One turning vector, and how many ticks it has turned:
The counts run from 0 to 168.
[62, 82, 136, 91, 123, 121, 110, 97, 100, 80] | 64
[90, 103, 72, 95, 135, 115, 75, 102, 83, 92] | 143
[88, 75, 90, 122, 74, 83, 135, 121, 71, 106] | 167
[110, 119, 59, 111, 99, 78, 92, 116, 85, 134] | 165
[91, 78, 109, 115, 99, 103, 153, 109, 108, 122] | 13
[113, 121, 139, 100, 96, 72, 92, 91, 119, 110] | 41
[93, 72, 130, 96, 69, 100, 91, 116, 83, 119] | 123
[143, 114, 103, 77, 135, 107, 89, 93, 105, 112] | 0
[59, 130, 77, 126, 113, 100, 91, 95, 119, 115] | 99
[73, 74, 86, 85, 119, 54, 75, 99, 97, 113] | 129
[89, 90, 109, 121, 99, 110, 153, 99, 116, 85] | 20
[112, 140, 72, 103, 121, 86, 78, 96, 72, 113] | 154
[69, 106, 105, 102, 115, 62, 121, 108, 92, 115] | 89
[93, 137, 124, 78, 147, 85, 94, 100, 92, 97] | 74
[110, 109, 152, 110, 92, 73, 112, 96, 99, 89] | 38
[87, 78, 79, 83, 103, 101, 66, 103, 94, 146] | 128
[73, 63, 125, 104, 94, 115, 107, 102, 123, 103] | 57
[95, 86, 96, 124, 98, 125, 144, 102, 121, 112] | 17
[121, 81, 121, 92, 95, 93, 161, 107, 94, 106] | 9
[107, 100, 82, 127, 73, 101, 112, 116, 78, 134] | 164
[132, 79, 118, 95, 101, 123, 134, 96, 102, 135] | 6
[70, 88, 106, 96, 121, 111, 113, 123, 68, 80] | 141
[87, 97, 116, 107, 127, 144, 85, 98, 116, 106] | 65
[107, 118, 157, 113, 76, 114, 113, 98, 108, 87] | 35
[96, 95, 117, 82, 96, 49, 74, 114, 84, 115] | 122
[95, 139, 113, 107, 108, 77, 108, 78, 124, 76] | 30
[90, 105, 79, 106, 116, 75, 127, 91, 133, 112] | 15
[89, 123, 92, 131, 106, 142, 109, 89, 137, 106] | 25
[60, 70, 121, 82, 123, 89, 114, 102, 119, 72] | 60
[96, 61, 131, 97, 78, 110, 95, 105, 123, 125] | 50
[78, 78, 141, 79, 92, 63, 110, 99, 120, 106] | 49
[70, 116, 89, 129, 90, 137, 73, 102, 108, 108] | 102
[87, 132, 106, 83, 151, 107, 89, 94, 112, 91] | 70
[88, 121, 98, 88, 148, 119, 84, 83, 128, 104] | 66
[105, 112, 107, 95, 87, 75, 78, 84, 137, 136] | 44
[96, 108, 137, 102, 122, 144, 99, 100, 86, 98] | 72
[122, 104, 74, 98, 119, 90, 129, 87, 121, 137] | 11
[85, 124, 129, 124, 99, 91, 131, 90, 117, 65] | 27
[77, 109, 86, 124, 96, 120, 112, 111, 95, 142] | 91
[87, 120, 105, 98, 122, 62, 122, 102, 102, 131] | 85
[107, 135, 111, 85, 138, 106, 91, 98, 95, 127] | 77
[100, 82, 100, 94, 86, 100, 60, 111, 87, 137] | 124
[65, 92, 100, 132, 76, 116, 128, 121, 97, 125] | 94
[96, 111, 113, 105, 114, 96, 108, 115, 61, 65] | 148
[100, 93, 121, 104, 70, 106, 67, 110, 81, 133] | 120
[69, 86, 111, 93, 105, 66, 92, 88, 139, 104] | 52
[110, 137, 101, 120, 108, 122, 93, 87, 128, 95] | 29
[104, 126, 107, 93, 116, 128, 99, 112, 83, 143] | 80
[97, 89, 95, 90, 118, 67, 148, 101, 112, 108] | 12
[69, 88, 94, 85, 144, 96, 86, 88, 143, 105] | 59
[134, 87, 125, 79, 120, 75, 130, 102, 99, 110] | 5
[96, 97, 68, 116, 116, 110, 123, 86, 131, 122] | 18
[118, 116, 69, 108, 90, 94, 101, 115, 83, 142] | 161
[125, 120, 87, 114, 86, 111, 102, 112, 60, 137] | 157
[70, 116, 128, 128, 81, 128, 85, 103, 95, 93] | 105
[95, 104, 143, 95, 89, 73, 72, 106, 74, 90] | 115
[111, 155, 116, 119, 110, 101, 92, 82, 129, 102] | 33
[74, 131, 91, 127, 99, 123, 59, 87, 102, 98] | 106
[101, 125, 76, 90, 150, 94, 84, 112, 77, 87] | 147
[74, 76, 101, 97, 108, 127, 85, 94, 134, 125] | 58
[100, 98, 114, 84, 92, 66, 82, 81, 132, 128] | 48
[118, 70, 141, 101, 74, 92, 110, 106, 114, 121] | 46
[90, 95, 137, 86, 82, 80, 84, 109, 72, 113] | 119
[102, 91, 89, 116, 124, 140, 73, 96, 69, 104] | 146
[126, 90, 105, 111, 101, 122, 136, 98, 112, 140] | 10
[91, 113, 70, 119, 112, 118, 109, 75, 134, 106] | 22
[91, 143, 107, 86, 131, 69, 100, 98, 99, 130] | 81
[144, 105, 98, 93, 126, 123, 107, 97, 105, 134] | 3
[80, 85, 98, 115, 121, 143, 82, 119, 73, 97] | 142
[73, 86, 112, 117, 83, 100, 134, 121, 83, 119] | 90
[120, 105, 91, 96, 133, 73, 128, 101, 119, 120] | 8
[95, 110, 121, 100, 131, 150, 91, 94, 98, 113] | 69
[87, 92, 89, 81, 104, 65, 70, 98, 96, 129] | 125
[116, 90, 117, 101, 85, 99, 88, 86, 130, 138] | 47
[97, 92, 64, 133, 72, 109, 95, 110, 92, 117] | 168
[66, 139, 100, 109, 113, 80, 68, 95, 99, 75] | 107
[89, 122, 128, 117, 82, 128, 70, 103, 99, 92] | 109
[122, 136, 84, 112, 120, 133, 74, 102, 67, 109] | 150
[110, 130, 67, 90, 112, 82, 97, 104, 68, 120] | 158
[91, 107, 71, 114, 85, 58, 111, 106, 76, 89] | 166
[99, 133, 142, 84, 133, 84, 115, 112, 81, 110] | 78
[102, 118, 70, 102, 99, 53, 109, 102, 80, 109] | 162
[110, 115, 95, 104, 89, 53, 122, 118, 50, 103] | 159
[96, 96, 89, 124, 104, 139, 133, 104, 125, 105] | 21
[61, 120, 124, 116, 105, 85, 96, 106, 93, 69] | 104
[137, 119, 96, 78, 135, 77, 110, 84, 111, 124] | 4
[98, 131, 132, 112, 97, 79, 107, 89, 121, 67] | 34
[57, 104, 113, 122, 87, 113, 105, 112, 92, 85] | 101
[67, 71, 90, 88, 117, 78, 90, 107, 97, 99] | 133
[121, 119, 106, 106, 103, 131, 95, 112, 55, 110] | 153
[109, 124, 98, 99, 105, 111, 111, 104, 94, 155] | 84
[83, 95, 126, 94, 100, 73, 130, 121, 86, 125] | 86
[98, 84, 101, 104, 95, 97, 76, 95, 131, 140] | 51
[72, 101, 81, 77, 145, 95, 85, 103, 83, 84] | 140
[75, 65, 120, 102, 105, 140, 107, 106, 112, 104] | 61
[97, 129, 119, 92, 132, 128, 86, 87, 92, 127] | 73
[95, 123, 115, 112, 76, 116, 56, 99, 83, 111] | 113
[77, 103, 102, 96, 128, 92, 99, 110, 72, 72] | 144
[93, 138, 94, 115, 121, 103, 108, 82, 140, 89] | 26
[115, 94, 129, 109, 64, 119, 93, 97, 116, 132] | 43
[54, 100, 103, 127, 99, 72, 138, 113, 96, 107] | 93
[52, 120, 97, 116, 101, 80, 99, 101, 112, 75] | 100
[89, 104, 89, 117, 123, 82, 137, 87, 129, 92] | 19
[76, 62, 103, 95, 99, 111, 103, 114, 75, 96] | 134
[124, 138, 122, 110, 102, 78, 81, 90, 127, 98] | 37
[92, 60, 117, 93, 83, 103, 92, 107, 89, 132] | 127
[100, 105, 110, 114, 121, 135, 102, 109, 49, 102] | 149
[92, 122, 144, 124, 91, 104, 128, 91, 104, 68] | 31
[127, 98, 77, 88, 116, 107, 112, 96, 118, 135] | 7
[97, 111, 141, 88, 118, 112, 128, 121, 72, 94] | 75
[85, 98, 98, 87, 125, 125, 77, 89, 132, 112] | 62
[68, 102, 110, 82, 140, 93, 88, 94, 122, 86] | 63
[98, 110, 141, 103, 103, 110, 127, 117, 76, 123] | 79
[119, 110, 109, 105, 92, 100, 113, 124, 53, 100] | 156
[64, 142, 86, 113, 105, 84, 83, 89, 113, 85] | 103
[92, 89, 112, 110, 114, 85, 155, 109, 118, 100] | 16
[83, 65, 102, 82, 95, 59, 89, 112, 71, 108] | 126
[77, 66, 74, 103, 115, 137, 81, 107, 91, 122] | 135
[58, 94, 107, 115, 97, 105, 120, 115, 98, 89] | 97
[85, 104, 138, 70, 136, 92, 94, 113, 86, 85] | 71
[64, 114, 75, 124, 99, 103, 104, 114, 121, 127] | 95
[73, 64, 132, 90, 89, 90, 110, 102, 120, 113] | 53
[95, 111, 125, 86, 100, 64, 62, 97, 77, 110] | 118
[87, 105, 122, 129, 93, 127, 138, 99, 125, 86] | 24
[98, 103, 137, 94, 72, 107, 71, 112, 81, 117] | 116
[71, 56, 111, 90, 102, 89, 99, 120, 72, 105] | 130
[85, 126, 80, 100, 115, 89, 109, 100, 111, 152] | 88
[112, 96, 69, 108, 107, 117, 128, 97, 123, 139] | 14
[96, 139, 102, 104, 100, 75, 58, 96, 99, 109] | 114
[105, 107, 134, 98, 118, 135, 106, 113, 82, 137] | 76
[89, 107, 129, 99, 111, 75, 129, 117, 72, 117] | 82
[97, 110, 123, 131, 90, 145, 116, 97, 119, 84] | 28
[102, 104, 137, 89, 84, 47, 107, 96, 116, 107] | 45
[75, 91, 67, 92, 134, 122, 79, 100, 88, 106] | 139
[92, 91, 134, 93, 124, 124, 102, 108, 86, 81] | 68
[121, 120, 123, 107, 87, 98, 80, 82, 130, 133] | 40
[96, 102, 139, 112, 71, 111, 71, 106, 74, 86] | 112
[75, 56, 96, 101, 93, 113, 77, 114, 90, 125] | 131
[64, 88, 61, 96, 136, 96, 79, 95, 94, 102] | 136
[61, 68, 98, 86, 119, 90, 104, 116, 80, 82] | 137
[103, 112, 98, 86, 97, 71, 50, 99, 92, 131] | 121
[53, 120, 81, 118, 107, 69, 108, 94, 109, 91] | 96
[89, 133, 99, 112, 92, 99, 48, 93, 97, 92] | 110
[113, 122, 121, 124, 85, 133, 104, 83, 124, 98] | 32
[74, 67, 97, 98, 108, 134, 91, 117, 75, 98] | 138
[73, 82, 92, 92, 110, 100, 85, 87, 147, 125] | 55
[102, 105, 97, 119, 83, 63, 123, 121, 61, 108] | 163
[80, 112, 102, 116, 114, 88, 132, 91, 123, 68] | 23
[84, 60, 110, 96, 85, 116, 86, 97, 141, 137] | 54
[72, 75, 117, 76, 117, 79, 99, 100, 127, 95] | 56
[116, 96, 102, 123, 75, 116, 117, 124, 67, 117] | 160
[114, 111, 141, 102, 72, 124, 99, 94, 113, 115] | 39
[71, 111, 134, 118, 86, 106, 86, 109, 84, 74] | 108
[88, 103, 119, 108, 95, 114, 131, 124, 77, 137] | 83
[79, 77, 66, 92, 110, 98, 70, 105, 103, 125] | 132
[68, 124, 75, 109, 114, 75, 111, 101, 114, 136] | 92
[140, 90, 130, 96, 110, 112, 128, 101, 97, 108] | 2
[110, 107, 152, 106, 78, 80, 113, 101, 121, 102] | 42
[86, 101, 107, 106, 95, 119, 130, 115, 91, 151] | 87
[51, 99, 98, 136, 79, 140, 98, 110, 113, 107] | 98
[105, 107, 112, 103, 114, 97, 112, 117, 48, 85] | 152
[130, 101, 119, 80, 123, 80, 113, 95, 97, 89] | 1
[100, 128, 90, 99, 139, 85, 87, 113, 61, 92] | 151
[113, 124, 94, 99, 110, 74, 112, 113, 58, 88] | 155
[106, 118, 114, 96, 94, 107, 50, 103, 92, 135] | 117
[126, 137, 125, 120, 86, 115, 77, 85, 122, 112] | 36
[81, 117, 135, 106, 95, 69, 73, 102, 99, 66] | 111
[84, 86, 113, 112, 111, 126, 105, 125, 56, 74] | 145
